A =
[[-48  -4  15  42 -10   3  33  -7   6 -35   5   0  15 -28]
 [-48  -4  13  43  -8   2  35  -6   3 -36   7   0  17 -28]]
A[0][0]: -48
A[0][12]: 15
A[1][13]: -28
A[1]: [-48, -4, 13, 43, -8, 2, 35, -6, 3, -36, 7, 0, 17, -28]
A[0][1]: -4
A[0]: [-48, -4, 15, 42, -10, 3, 33, -7, 6, -35, 5, 0, 15, -28]
A[1][2]: 13
A[1][5]: 2
A[1][8]: 3
A[0][8]: 6

X =  0.563   0.640   1.790  -1.053  -0.529   1.409  -0.692
X[0]	0.563
X[3]	-1.053
X[5]	1.409

x =
[[ 17 -24  -1  -1   7  26  -2  -1  -7  26  -3]
 [ 16   7 -12   1  -1  12   5  14   7 -17 -22]
 [ 16   9 -12   3   0  11   5  16   8 -17 -20]
 [ 15 -14 -14  19  14  28  39  26   4  24 -15]
 [ 27   6  11 -18   4  33   5 -11   1  -9 -29]
 [ 15  10  -8  -3  -1  13   7   8   7 -19 -23]
 [  8  42  33 -16   8   8  24 -11   6 -23 -26]
 [ 16   8 -11   0  -1  12   6  12   7 -18 -23]
 [ 18   5 -12  -1  -1  15   5  12   5 -16 -24]
 [ 17   6 -13   0  -1  13   5  14   6 -17 -24]
 [-18  30  31 -10 -10  -6   5 -43  32 -18  44]
 [ 18   9 -11  -2  -1  15   7  12   7 -20 -27]
 [ 12 -19 -13  17  11  22  25  20   2  26  -4]
 [  4 -18 -15  30  10 -17 -28  42 -11  33  27]
 [ 17  -5  16 -26   2  27  -4 -26  -8   0 -21]]
x[0][0] => 17
x[:, 5] => [26, 12, 11, 28, 33, 13, 8, 12, 15, 13, -6, 15, 22, -17, 27]
x[6][6] => 24
x[:, 0] => [17, 16, 16, 15, 27, 15, 8, 16, 18, 17, -18, 18, 12, 4, 17]
x[:, 3] => [-1, 1, 3, 19, -18, -3, -16, 0, -1, 0, -10, -2, 17, 30, -26]
x[11][5] => 15
x[2][1] => 9
x[3][5] => 28
x[:, 8] => [-7, 7, 8, 4, 1, 7, 6, 7, 5, 6, 32, 7, 2, -11, -8]
x[13][3] => 30
x[7] => [16, 8, -11, 0, -1, 12, 6, 12, 7, -18, -23]
x[:, 2] => [-1, -12, -12, -14, 11, -8, 33, -11, -12, -13, 31, -11, -13, -15, 16]
x[0][7] => -1
x[10] => [-18, 30, 31, -10, -10, -6, 5, -43, 32, -18, 44]
x[10][2] => 31
x[12][5] => 22
x[:, 10] => [-3, -22, -20, -15, -29, -23, -26, -23, -24, -24, 44, -27, -4, 27, -21]
x[11][0] => 18
x[0][1] => -24
x[12][0] => 12
x[5][10] => -23
x[5][4] => -1
x[1][7] => 14
x[1][2] => -12
x[0][10] => -3
x[:, 9] => [26, -17, -17, 24, -9, -19, -23, -18, -16, -17, -18, -20, 26, 33, 0]
x[3][8] => 4
x[14][2] => 16
x[1][1] => 7
x[9][9] => -17
x[7][3] => 0
x[11][3] => -2
x[9] => [17, 6, -13, 0, -1, 13, 5, 14, 6, -17, -24]
x[0][3] => -1
x[2] => [16, 9, -12, 3, 0, 11, 5, 16, 8, -17, -20]

a =
[[-26  21 -25  14 -38  29  -7]
 [-26  17 -23  12 -36  35 -13]
 [-25  20 -25  14 -39  32 -11]
 [-22   5  49  34  30 -15  56]
 [-30  21 -26  13 -41  35  -7]
 [ 27  18  35 -41 -38 -13 -21]
 [ 31  -8 -43  26  32 -26 -51]
 [-29 -52  24 -29  17  54 -24]
 [-16 -47  31 -23  17  38 -32]]
a[0, 0]	-26
a[2, 6]	-11
a[:, 0]	[-26, -26, -25, -22, -30, 27, 31, -29, -16]
a[0]	[-26, 21, -25, 14, -38, 29, -7]
a[3, 2]	49
a[8, 3]	-23
a[0, 5]	29
a[8, 6]	-32
a[1, 4]	-36
a[6, 1]	-8
a[0, 3]	14
a[4, 0]	-30
a[:, 6]	[-7, -13, -11, 56, -7, -21, -51, -24, -32]
a[5, 6]	-21
a[:, 4]	[-38, -36, -39, 30, -41, -38, 32, 17, 17]
a[5, 0]	27
a[6, 6]	-51
a[2, 2]	-25
a[3, 5]	-15
a[:, 2]	[-25, -23, -25, 49, -26, 35, -43, 24, 31]
a[:, 3]	[14, 12, 14, 34, 13, -41, 26, -29, -23]
a[:, 5]	[29, 35, 32, -15, 35, -13, -26, 54, 38]
a[7, 5]	54
a[2, 1]	20
a[:, 1]	[21, 17, 20, 5, 21, 18, -8, -52, -47]
a[2, 0]	-25
a[7, 3]	-29

grid =
[[563 491 561 412]
 [859  76 535 544]]
grid[-2][0] = 563
grid[-1] = [859, 76, 535, 544]
grid[:, 1] = [491, 76]
grid[:, 0] = [563, 859]

data =
[[-40 -18 -19  14]
 [-18   4   3   8]
 [ -7  -1   2  -4]
 [ 21  -5 -10  10]
 [  5 -13  -3  -1]
 [ 12  13   3   1]
 [ 20   3 -19   4]
 [-23 -24  -8  17]
 [  2  24 -10  -6]
 [ 20  25  13   5]
 [ 51  19 -16  -4]
 [  4   5  13 -10]
 [-23 -15   3  19]
 [-14 -20  -2   2]
 [ -3  -8  -3 -11]
 [-14  -2  11   5]]
data[-16][0]	-40
data[13][-2]	-2
data[-9][-4]	-23
data[-2][1]	-8
data[-5]	[4, 5, 13, -10]
data[14][3]	-11
data[-10][0]	20
data[14][-4]	-3
data[-16]	[-40, -18, -19, 14]
data[-5][2]	13
data[3][-2]	-10
data[-16][3]	14
data[10][2]	-16
data[-4][2]	3
data[15][1]	-2
data[:, 0]	[-40, -18, -7, 21, 5, 12, 20, -23, 2, 20, 51, 4, -23, -14, -3, -14]
data[-14][1]	-1
data[-3]	[-14, -20, -2, 2]
data[-13]	[21, -5, -10, 10]
data[13][-3]	-20
data[:, -2]	[-19, 3, 2, -10, -3, 3, -19, -8, -10, 13, -16, 13, 3, -2, -3, 11]
data[-11][-4]	12
data[12][1]	-15
data[-12][3]	-1
data[9][-4]	20
data[10][-4]	51
data[0][-2]	-19

arr = [  3  18 -20 -51  12 -20 -34]
arr[0]	3
arr[3]	-51
arr[1]	18
arr[4]	12

W =
0.37	-0.12	1.42	1.52
-0.16	-0.17	0.08	-0.86
0.82	1.11	1.59	1.65
-0.86	1.23	-0.92	0.22
0.96	-1.05	1.30	-0.99
1.32	-1.31	1.57	-0.97
1.13	1.12	-1.28	-1.68
-0.74	0.04	-0.60	-0.15
0.85	-0.97	1.14	-0.96
0.17	-0.98	-0.45	-0.05
1.01	-1.07	1.30	-1.06
0.55	-0.94	1.06	-1.01
0.77	-1.03	1.20	-1.04
W[0,0]	0.37
W[9]	[0.17, -0.98, -0.45, -0.05]
W[9,3]	-0.05
W[12]	[0.77, -1.03, 1.20, -1.04]
W[4,1]	-1.05
W[3,2]	-0.92
W[:, 1]	[-0.12, -0.17, 1.11, 1.23, -1.05, -1.31, 1.12, 0.04, -0.97, -0.98, -1.07, -0.94, -1.03]
W[3,3]	0.22
W[4,2]	1.30
W[5,3]	-0.97
W[6,2]	-1.28
W[9,1]	-0.98
W[2,2]	1.59
W[12,0]	0.77
W[7,0]	-0.74
W[12,1]	-1.03
W[1,2]	0.08
W[9,0]	0.17
W[:, 2]	[1.42, 0.08, 1.59, -0.92, 1.30, 1.57, -1.28, -0.60, 1.14, -0.45, 1.30, 1.06, 1.20]
W[2,3]	1.65
W[11,3]	-1.01
W[:, 3]	[1.52, -0.86, 1.65, 0.22, -0.99, -0.97, -1.68, -0.15, -0.96, -0.05, -1.06, -1.01, -1.04]
W[0,3]	1.52
W[1,1]	-0.17
W[6,0]	1.13
W[10,0]	1.01
W[0]	[0.37, -0.12, 1.42, 1.52]
W[3,1]	1.23
W[1,0]	-0.16
W[7,3]	-0.15
